The rows below come in pairs that one turn or mirror swaps. Which row does each named row swap with?
The rows were stretched afterwards, more along some directions than others.
Lipe: [-1.07 -0.25  0.55  0.08 -0.65 -1.25 -2.96 -0.31  1.73  1.20 -1.88  1.78
  2.62  1.17 -0.19  0.02  0.82  0.35 -0.29  1.84  1.28 -0.65]
fanug: [-1.75 -0.78  0.31  1.44  0.45 -0.68 -1.32 -0.19  0.12 -0.07 -1.45  2.14
  0.80  2.64  0.12 -0.22  1.21  1.08 -1.99  0.66  1.47 -0.34]
fivuz: [-1.50  0.71  0.32 -0.48  2.14  0.69  0.81 -1.43 -1.77  0.12  1.04 -0.11
  2.89  1.71 -0.64 -0.07  0.69  0.84 -2.57  0.79  0.67 -1.41]
tadan: [ 1.37  0.38 -0.10  0.23  0.03 -0.49 -0.27 -1.41  1.71 -1.93  0.59  0.63
  1.35  1.00 -2.28  0.04  1.08 -2.02 -1.69  0.57  0.34  0.22]
benof: [-0.63 -0.24  1.67  0.91 -0.91 -1.82 -1.68 -0.89  0.47 -0.08  0.40  1.07
  2.92  0.96 -1.45 -1.22 -0.06  0.73 -0.04  0.35  0.02  1.13]
Bikif: [-1.13 -1.00  1.67  0.37 -1.10 -0.06  0.64  0.36  0.55 -0.25  1.27 -0.77
  2.80 -0.24 -2.32 -0.58  0.93  0.70  0.91  0.51 -0.91 -0.58]
Vakud: [-0.90 -0.74  1.16  0.64  0.23  0.45 -3.26 -0.31  1.45 -1.17 -0.19  2.90
  0.54  1.39 -2.41 -0.47  1.63  1.41 -2.55 -0.41  1.49 -0.64]
sobu: [-0.15  0.22 -0.50  1.31 -0.38 -1.18 -1.43 -1.46  1.30 -0.26 -1.37  0.49
  1.32  3.16 -0.42 -0.23 -0.32 -0.21 -1.01 -0.31  3.17  0.26]
guzut: [-2.38 -1.11  2.36  1.06 -1.37 -2.06 -0.96  0.01  1.93  1.15 -1.82 -0.51
  2.29  0.87  1.08 -0.72  1.46  0.14  0.04  0.57  0.92  0.98]
pab: [ 0.90 -0.37  0.83  0.69 -1.74  0.44 -0.29 -0.58  0.12 -1.26 -0.57  0.05
  2.57  0.87 -2.92 -0.58  0.63 -0.36 -2.02  1.28  0.38 -1.64]
Noz: [ 0.21 -0.56 -0.17 -0.46 -0.34  0.14  0.29 -1.17  1.14 -1.32 -0.72  1.40
  0.87  1.78 -2.34 -0.71  0.89 -0.36  0.77  0.32  0.77  0.16]
voze: [-1.76 -0.58  2.02  1.98 -1.35 -0.45 -0.36 -0.87  0.66  0.07 -0.42  0.91
  2.46  2.51 -2.11 -0.77 -0.09  1.80 -1.34  1.00  1.50 -0.36]
Segag: [ 0.65 -1.49  0.84  1.23 -0.56 -0.39 -0.16  0.52  1.87 -0.72 -0.04 -0.54
  0.76  1.27 -2.45 -1.21  1.69 -1.13  1.28  0.72 -0.01 -1.90]
lav: [-0.09  0.82  1.85  0.29 -2.39  0.03  0.53 -1.92  1.28  0.44 -0.38  0.76
  0.72  0.68 -1.51 -2.44  0.18 -0.50 -2.34  0.76 -0.44 -1.56]
tagu: [-1.25 -0.62 -0.10  1.43  2.60 -0.49 -0.36 -0.95 -0.36 -1.02  1.16 -1.23
  3.78  2.69 -2.51  1.10  0.35  0.23 -1.33  0.42  1.68 -1.45]
Dafug: [-0.12 -1.46  0.63  0.34  0.61 -0.38 -0.23  0.82  0.64 -1.94  1.42 -0.31
  3.47  1.00 -3.67  0.60  2.30 -1.07 -1.70  0.38 -0.05 -1.93]
dodod: [-0.78 -0.77  1.90  2.56 -0.50 -2.38 -2.02 -1.27  1.36 -0.58 -1.95  0.85
  1.87  1.86 -0.19  0.04  1.27  0.96  1.06 -0.06  2.12  0.09]
Voker: [-1.82  0.09  0.09  1.21  0.83 -0.03 -1.20 -0.45  0.20 -0.08 -0.97  0.72
  1.66  4.11 -1.25  0.58 -0.78  2.06  0.72  0.81  2.90 -0.42]
labog: [ 0.29  0.48 -1.41 -1.49  2.99 -0.18 -1.47 -0.87  0.53 -2.16  1.21  2.47
  0.99  1.98 -2.51  0.34  2.17  0.64 -2.06 -0.14  1.71 -0.65]
todo: [-1.56  0.71  1.17  0.84 -1.10 -0.48  0.40 -1.85 -0.72  0.87 -1.35  1.02
  2.39  1.91  0.19 -2.10 -0.65  1.88 -2.21  1.37  1.82  0.73]
repe: [ 0.03  0.12  0.75 -0.92 -0.41  0.28 -0.19 -2.00  1.57 -1.59 -1.71  2.95
  1.82  0.55 -2.54  0.32  1.59  0.52 -0.41  0.81  2.52 -1.73]
rik: [ 0.52  0.56  0.80  1.64 -2.88 -0.29 -2.48 -1.77  1.38 -0.53 -2.18  1.58
  1.50  1.22 -0.90 -1.71  1.79  1.33 -1.60  0.42  1.86 -0.14]
belu: [-0.28 -0.59 -0.84  0.68  0.14  0.42  0.58  0.02 -1.41 -0.36  0.33  0.12
  1.57  1.81 -1.15 -1.26 -0.50 -0.35 -2.10  0.68 -0.48 -0.91]
zozim: [ 2.01  0.22 -0.54  0.12  0.32  0.47  0.22 -0.13  0.53 -2.88  1.04  0.14
  1.05  0.96 -3.51 -0.16  0.66 -1.19 -0.79 -0.54 -0.57 -1.67]
vus: [ 1.42  0.25 -2.66  1.81 -0.71  0.36 -1.76 -1.96  0.19 -1.21  0.73 -0.27
  1.92  2.67 -2.95 -0.74  0.94  1.19 -0.89 -0.22  1.00 -0.54]
poki: [-0.04 -0.99 -0.24  1.53 -2.35 -2.19 -1.27 -0.50  2.04  0.25 -1.37  0.75
  1.87  2.45 -1.40 -1.04 -0.08 -1.47  1.83  1.06  0.14  0.54]
gar: [-1.14 -0.15  0.42  0.10 -1.94 -0.55 -0.66 -0.54  0.82 -0.27 -0.86 -0.12
  1.76 -0.01  0.65 -1.06  1.73  0.64  0.55  0.27  0.36  0.18]
bado: [-0.21  0.51 -2.29  1.30  0.84  1.01 -1.88 -1.10 -1.53 -0.47  2.26 -0.38
  1.29  3.00 -2.37  1.07 -0.48  2.08 -1.48 -0.37  0.35  0.01]
pima: [-0.07  0.31 -2.71 -0.58 -0.02  1.64  0.83 -0.91 -0.73 -0.18  1.70  0.46
  0.74  0.48 -1.53 -1.07  0.41  0.64 -1.81 -0.11  0.11 -0.49]
tuv: [-0.12 -0.11 -0.87  0.35  0.64  0.46 -0.58 -0.20 -0.45 -0.30 -2.36  0.05
  0.90  2.27 -0.56  0.65  1.34  1.14 -2.05 -0.10  1.78 -1.58]
fupen: [-0.97 -0.46 -2.43  0.89  1.89 -0.25 -1.10 -1.35 -0.73  1.22 -0.75 -0.13
  0.47  3.57  1.54  0.08  0.23  0.98 -2.29  0.56  2.05  1.06]
Siba: [ 1.42  0.71 -1.58 -0.65 -1.09  0.56  0.57 -0.75  0.68 -0.54  0.12  0.72
  2.26  1.83 -3.22  0.71  0.06  0.42  0.71  2.80 -0.47 -2.62]
bagom: [-1.20 -0.17 -1.78  0.00  2.76 -0.17 -0.83 -1.44 -1.81 -1.03  0.10  0.76
  0.84  2.32 -0.35 -0.39  0.11  2.28 -2.39 -0.83  1.50 -0.37]
Sop: [-0.91 -0.66 -0.50  1.78  0.92  0.43  0.73 -1.42 -0.26 -1.79  0.81  0.01
  1.01  1.28 -2.05 -1.13  0.43  0.58 -0.73 -1.23  1.80 -1.02]
refip: [ 1.02 -0.53 -0.88 -1.88  0.16 -0.15  1.10  0.43 -0.07  0.08 -0.54  0.41
  1.77 -0.65 -1.27  0.23  1.68 -0.81 -0.84  1.59 -0.90 -2.23]
venav: [ 1.05 -0.23 -1.97  0.21  1.97  0.88  0.06  0.02 -1.25 -1.01  2.03 -0.06
  3.17  2.48 -3.48  2.73  0.99  0.65 -0.78  0.85  0.66 -1.34]
tarar: [ 0.30 -1.16  0.00  0.94 -0.35  0.24  0.34 -0.28 -0.67  0.12  1.64 -2.12
  0.98  0.70 -2.01 -0.10 -0.92  0.66  0.98  0.83 -1.57 -0.97]
kolar: [-0.59 -1.05 -1.40  0.83  0.57 -0.83 -1.87 -0.62  1.27  0.40 -1.23  0.51
 -1.07  2.33 -0.57  1.29  0.96  0.73  0.37  0.14  1.61  0.18]
Madi: [-1.03 -0.56 -1.82 -0.51  1.79  1.08  0.89 -0.36  0.23 -0.29  1.12  0.05
  1.69  2.22 -3.24  0.75  0.84  0.37 -1.50  1.17  1.19 -1.67]
mur: [-0.24  1.25 -0.13  2.04  0.52 -0.60 -1.03 -2.84  0.48 -0.56 -0.16 -0.19
  2.52  2.31 -0.99  0.81 -0.56  0.38  0.14  0.16  2.21 -0.20]
Nuvi: [-0.90  0.18  0.66  1.18  1.41 -0.66 -1.32 -1.85  0.10 -0.95 -0.17  1.38
  3.45  1.86 -0.89  0.59  0.61  0.55 -2.48 -0.07  2.47 -0.67]
Temo: [-0.90  0.88  0.15  1.04  0.72  0.33 -3.37 -1.63  0.36 -0.73  0.48  0.72
  0.67  1.56 -0.80  0.05  0.78  1.37 -3.86 -0.82  0.90  0.55]
Lapat: [-1.92  0.30  1.44  0.43  0.47  0.50 -2.21 -1.19 -0.06  0.28 -0.14  2.05
  1.91  1.45 -1.40 -0.92 -0.31  3.03 -2.62  1.03  1.67 -0.65]
Gulub: [ 0.06 -0.25  0.13 -0.29  1.81  0.18  1.48 -1.08 -0.74 -1.47  1.02  0.92
  1.64  0.66 -1.94  0.11  1.12  0.87 -1.66  0.16  1.09 -0.56]
tav: [ 1.07 -0.28 -0.62  0.19 -1.33 -0.54 -0.45 -0.92  1.47 -0.92  0.62  1.10
  0.54  0.50 -1.32 -2.05 -0.28 -1.41 -1.45  1.43 -1.02  0.54]
pem: [-0.19 -0.37  0.83  1.67 -1.29 -0.34 -2.18 -1.68 -0.44 -0.51 -0.16  0.31
 -0.27  1.39 -0.11 -1.50  1.29  1.20 -2.90 -0.86  0.65  0.93]
fikol: [ 0.29 -0.15 -0.10 -0.26 -0.53  0.41 -0.75 -0.27  0.33 -1.17  0.93 -0.08
  1.82  0.50 -3.13 -1.58  1.85  0.41 -2.63  0.27 -0.94 -2.59]
ris: [ 0.61 -1.07 -0.66  0.44  0.89 -0.02 -2.44 -0.49  1.55 -1.17  0.77  0.53
 -0.45  1.74 -2.28 -0.13  0.12 -0.71 -1.41 -0.15  0.80 -0.05]
nebaz: [ 0.30  0.25  0.94 -0.60 -0.82 -0.12 -1.22 -1.22  0.30  0.26 -0.48  0.32
  0.19  0.16 -0.29  1.54  0.79  0.01 -2.01  1.51 -0.34 -0.39]
pupup: [-1.82 -0.98  0.76  0.69  0.94 -1.20 -1.54 -1.52  0.76 -1.49 -1.70  2.54
  1.78  1.75 -0.63 -0.39  1.37  0.88 -0.51 -0.65  3.08  0.26]

poki pairs with pima
mur pairs with todo
nebaz pairs with tuv
dodod pairs with Gulub
pab pairs with Temo
guzut pairs with repe
ris pairs with fikol
gar pairs with Noz
Bikif pairs with pupup
benof pairs with Sop

